Here are some numbered points:
(0.9 1.2 -0.3 -1.5 -1.9 -0.5 -1.5 -0.6 -1.7 -1.2 -0.5 -0.1 0.6 -0.2 0.6 0.0) 0
(0.6 1.4 -0.4 -1.5 -1.8 -0.6 -1.6 -0.7 -1.7 -1.4 -0.8 0.1 0.6 -0.2 0.6 0.0) 1
(-1.8 -3.1 0.7 3.6 3.8 1.3 3.3 1.7 3.9 3.3 1.2 0.1 -1.3 0.5 -1.6 -0.1) 2
(0.9 1.3 -0.2 -1.6 -1.9 -0.6 -1.5 -0.8 -1.8 -1.3 -0.6 0.0 0.7 -0.2 0.7 0.1) 3
(-1.2 -2.2 0.7 2.5 2.8 1.0 2.5 1.2 2.8 2.3 1.1 0.0 -0.9 0.4 -1.1 0.0) 4
(0.7 1.4 -0.2 -1.7 -1.6 -0.7 -1.5 -0.8 -1.8 -1.6 -0.5 -0.1 0.6 -0.3 0.8 0.0) 5
(0.8 1.3 -0.4 -1.7 -1.8 -0.8 -1.5 -0.7 -1.8 -1.5 -0.6 0.0 0.6 -0.2 0.6 0.1) 6
(-1.3 -2.1 0.5 2.4 2.9 0.9 2.4 1.1 2.7 2.0 1.0 0.0 -0.9 0.3 -1.0 0.0) 7
(0.7 1.3 -0.4 -1.5 -1.9 -0.6 -1.5 -0.7 -1.8 -1.2 -0.7 0.0 0.6 -0.3 0.7 -0.1) 8
(0.4 0.6 -0.2 -0.9 -0.8 -0.3 -0.6 -0.4 -0.9 -0.8 -0.2 0.0 0.2 -0.1 0.4 0.1) 9
(-1.7 -2.8 0.7 3.3 4.0 1.3 3.3 1.5 3.7 2.8 1.4 0.0 -1.2 0.5 -1.4 0.0) 10
(0.6 1.3 -0.4 -1.4 -1.8 -0.6 -1.6 -0.7 -1.7 -1.3 -0.8 0.1 0.6 -0.2 0.6 0.0) 11
(0.6 1.3 -0.4 -1.5 -1.8 -0.5 -1.5 -0.6 -1.7 -1.2 -0.7 0.1 0.6 -0.3 0.7 0.0) 12
(0.8 1.4 -0.3 -1.5 -1.8 -0.5 -1.5 -0.7 -1.7 -1.3 -0.6 0.0 0.6 -0.2 0.6 0.0) 13
(-1.4 -2.2 0.6 2.7 3.0 1.1 2.4 1.4 2.9 2.3 0.9 -0.1 -1.0 0.3 -1.1 0.0) 14
(0.6 1.4 -0.4 -1.6 -1.7 -0.8 -1.6 -0.8 -1.8 -1.6 -0.6 0.0 0.6 -0.2 0.7 0.0) 15
(0.9 1.4 -0.4 -1.6 -1.8 -0.6 -1.5 -0.7 -1.8 -1.4 -0.5 -0.1 0.6 -0.2 0.6 0.0) 16
(0.8 1.3 -0.3 -1.5 -1.8 -0.6 -1.4 -0.7 -1.8 -1.2 -0.6 0.1 0.7 -0.2 0.6 0.0) 17
(0.9 1.3 -0.3 -1.5 -1.8 -0.5 -1.5 -0.7 -1.7 -1.4 -0.6 0.0 0.6 -0.2 0.6 0.0) 18
Which point above is nearest to each new point? Its number follows each.
(0.9 1.6 -0.3 -1.6 -1.8 -0.5 -1.5 -0.7 -1.8 -1.6 -0.5 -0.3 0.6 -0.2 0.8 0.1) -> 16
(0.9 1.4 -0.3 -1.8 -1.8 -0.7 -1.5 -0.8 -1.9 -1.7 -0.5 -0.1 0.5 -0.3 0.9 0.1) -> 5
(0.8 1.4 -0.4 -1.6 -1.8 -0.6 -1.5 -0.7 -1.8 -1.5 -0.5 0.0 0.6 -0.2 0.6 0.0) -> 16
(0.9 1.3 -0.3 -1.5 -1.9 -0.5 -1.5 -0.6 -1.7 -1.2 -0.6 0.0 0.6 -0.2 0.6 0.0) -> 0
(0.9 1.3 -0.2 -1.6 -1.8 -0.6 -1.5 -0.8 -1.8 -1.4 -0.6 0.0 0.6 -0.3 0.7 0.1) -> 3
(0.7 1.3 -0.4 -1.4 -1.8 -0.5 -1.7 -0.6 -1.7 -1.3 -0.7 0.0 0.4 -0.2 0.5 -0.1) -> 11
(0.9 1.4 -0.3 -1.8 -1.8 -0.7 -1.5 -1.0 -1.8 -1.6 -0.5 -0.1 0.6 -0.3 0.8 0.1) -> 5
(0.3 0.6 -0.1 -0.9 -0.5 -0.5 -0.6 -0.6 -0.8 -0.9 -0.2 0.0 0.2 -0.1 0.4 0.1) -> 9
